In the rows, zero is written as 128.
T: rows in 3 groups, each row roughly a mix of its group's directions
T (122 x 11)
[[134 121 166 144 114 187 147 101 148 137 150]
 [106 124 124 133 129  78 141 133 157 112 184]
 [111 116  98 160  91 128 117 166 161  94 124]
 [ 77 138 120 121  70 147 117 106 131 135 110]
 [103 154 141 147 156 149 154 132 126  68 140]
 [167  94 104 123 130 122 146 139  85 163 156]
 [179 128 123 141  87 148 128 104 145 162 104]
 [ 91 124 101 150 171 172 120 130 125 105 152]
 [ 98 146 117 169 146 137 167 113 156 106 161]
 [146 152 169 170  90 138 145 125 112 116 160]
 [130 138 113 157 144 204 129 138 130 121 117]
 [122 103 128 145 172 117 121 136 162 182 146]
 [146  98 100 133 119 115 104 118 106  84  83]
 [124 180 144 118 172 159 133 139 141 100 148]
 [125  93  92 148 137  76 109 149  98 135 118]
 [152 113 112  88 118 119 117 100 119 115  69]
 [147 121 163 180 129 160 132 125 122 166 152]
 [172 142 137 129 143 104  94  92  97 158 112]
 [ 85 108 143 125 108 126 116 155 189 131 125]
 [113 149 122 123  96  74 131 104 107 136  85]
 [ 80 120 117 158 123 159 167 133 138 166 136]
 [156 157 108 131 130 173 141 144 156 138  81]
 [158 125 161  92  82  99 133 114 118 149 106]
 [ 92  78 155 146 142 161 128 118 160 127 111]
 [142 145 164 156 103 144 145 149 150 178 146]
 [169 124  96 170 139 153 129 130 151 113  89]
 [111 158 134 111 108 142  85 153 101  92 160]
 [ 90 119 129 122 136  78  99 146  84 116 137]
 [ 98  96  93 149 118  86 130 167 110 115 138]
 [155 175 139 106 135 134 163 136 161 166 120]
 [119 146 139 175 112 103 177 133 102 156 137]
 [111 106 105 153 121 143  85 150 105 121  79]
 [116 162 101 121 139 114  93 118 104  71 129]
 [174 100 172 155 122 131 150 115 153 152 131]
 [120 100 126  89 151 144 139 111 147  74 101]
 [ 99 132 130 139 133 133 149 131 153 108 199]
 [169 134 111 126  94 153 157  96 167 128 106]
 [130 145 100 134 105  96  90  98  97 132  89]
 [ 93 157 147 116 185 106 159 139 121 130 116]
 [156 136 117 144 153  93 137 114 145 190 132]
 [ 84 142 139 155 153 133 138 129 123  82 168]
 [134  83 114 111  99 147 108  90 144 128  86]
 [172 117 136 133  90 133 126 124  90  86 101]
 [ 85 120 145 134 188 116 130 131 128 107 162]
 [ 83 103 105 172 152 137 123 139 145 164 132]
 [119 111  95 138  98 108 129 181 133 110 167]
 [131 124 136 167 108 168 134 138 175 168 133]
 [147 154 112  88 135 130 125 134 116 131  62]
 [189 115 154 122 150 131 115  97 138 157 109]
 [175  97 141 127 112 106 173 110 105 150 129]
 [144 125 116 165 177 128 113 118  96  84 120]
 [143 114 134 144 159 106  88 132 131 189 137]
 [123 158 155 111 191 149 110 126 153 139 116]
 [131 174 140 157 144 141 151 171 116 119 167]
 [178 146 140 139 131 101 102 106 108 174 127]
 [103 138 161 135 145  84 141 138 169 102  98]
 [119 108 175 124 145 133 185 134 147 118 154]
 [184 147 132 108 143 151  95 102 127 160 124]
 [120 167 123 156 160 120 148 166 129 111 171]
 [152 115 124 137 114 149 111 123 141 168  65]
 [ 57 133 119 133 143 136 153 152 118 115 152]
 [ 99 155 127 160 104 154 153 140 143  99 171]
 [136 147 140 162 136 131 120 161 137 190 102]
 [127 106 107 150  91 176 117 134 166 125  98]
 [132  84  97 155 122 123  94 119 114  95  91]
 [114 129 131 135 188  84  98 138 122 122 154]
 [139 103 170 163  85 140 120 130  95 131 152]
 [146 128 154 142  88 160 132 138 135 184 148]
 [124 102 169 150 107 144 146  94 162 101 103]
 [126 124 119 138 113  76 108 168  91 104 108]
 [166 117 132 114  91 155 160 108 149 158  99]
 [100 106 142  84 170 124 125 131 118  81 121]
 [ 94 147  92 146 108 180 134 117 155 110 141]
 [ 95 155 133 133 129 128 119 173 149 183 117]
 [109 136 142 152  85 146  95 169 102 128 155]
 [172 172 104 112 134 124 123  90 155 149 141]
 [110 121  96 123  74  81 116 140 116 148 117]
 [149 139 147 157 104  81 123 166 130 163 111]
 [127 139  97 126  64 123  81 126 138 129 124]
 [156 117 164 106 145 117 137  77 104 162 135]
 [ 93 101 120 162 164 134  95 126  88 118 144]
 [ 89  88 135 144 129 138 171 160 138 108 155]
 [141 137 107 147  72 133 142 108  95  89 139]
 [128  93 145 176 165  92 149 131 141 149 128]
 [149 147 129 133 115 181  87  86 133 115 117]
 [141  99 142 150 146 150 101 101  98 168  95]
 [107 147 129 156 140 165  99 104 133  75 113]
 [ 66 124 118 142  79 119 138 123 125 105 111]
 [154 130 159 110 131 110 172 124 144  74 139]
 [134 129 104 135  54 146 129 110 109 112 142]
 [170 121 135 115 175  88 105  98 130 132 114]
 [148 157 104  96 119 147  89  88 108 115 105]
 [143 182 120 107 126 177  96 114 130 129 143]
 [137 136 126 126 136 195 102 137 152 115 164]
 [181  98 130 120 104 120 130  86 126 116  93]
 [159 110 139 121 191 161 122 135 128 153 147]
 [134 148 130  99 117  84 126 145 146 171  87]
 [156 148 127  63 116 118 117 121  98 143 105]
 [ 78 163 106  88 137 134 135 159 151 120 137]
 [101 149 160 111 169 153 165 149 151 123 149]
 [135 169 123 102  84 136  86 118 157 146 120]
 [ 80 125  85 154 115 170 111 135 141 144 127]
 [ 79 119 121 152 167 114 143 159 119  90 133]
 [136 154 137  82 129 180 159 106 127 113 142]
 [120 156 109 166 140 177 128 172 145 134 116]
 [ 96 139  85 141 103 128 116 164 114  94 159]
 [ 97 114 135 108 108 184 135 120 122  83 115]
 [173 150 132 116 120 136 178 121  94 123 161]
 [138 136  94 119  99 126  82 152 119 176 114]
 [133 158 169 139 162 129 136 106 154  86 103]
 [156 122 125  98 108  71 148 105 146 100 135]
 [164  82 143 155 155  94 135 110 120 125 100]
 [103 200 140 105 131 115 131 112 128 122 104]
 [129  86 111 122 146 155 113  76 109  97 121]
 [177  96 149 145 184 125 122 127 140 125 124]
 [126 156 114  94 136  84  94 165 107 118 146]
 [120 131  93 106 132 140 107 108 132  65 100]
 [162 144 184 150 134 122 121 111 109 148 164]
 [136 128 172 134 166 115 168  86 106 129 131]
 [165 158 138 173 108 132 142 100 136 162 150]
 [115 125 110 130 172  72  98 138 105 112 117]
 [110  96 115  89 107  80 118 102 134  97 132]]
one row of each group, then the others: which group is each in?
[158  94 155 160 163 102 155 128 135  95 120]	<56>
[156 144 147 131 134 122 145  73  98  91 106]	<126>
[155 167 131 119 182 119 142 127 119 165 105]	<37>

[155 108 128 191 108 101 111 152 116 116 116]	<37>
[ 86 118 133  88 159 134 136 147 136  81 146]	<126>
[115 175 130 153 145 136 146 179 147 146 153]	<37>
[111 158 104 130 102  83  83 138 140 115 103]	<56>
[ 86 135  98 135 149 115 113 160 110  81 145]	<37>
[119 102  95 154 107 166 134 120 171 106 102]	<126>
[162 173 139 109 161 131  94 142 164 128 135]	<56>
[117 127 125 161 128 137 165 121  97  67 140]	<56>
[192 130 132 146  95 139 157 120 149 106 119]	<37>
[124 132 114 134 140 209 129 121 140 134 109]	<37>
[137 104 155 165 159 103 117 104 107 168 150]	<37>
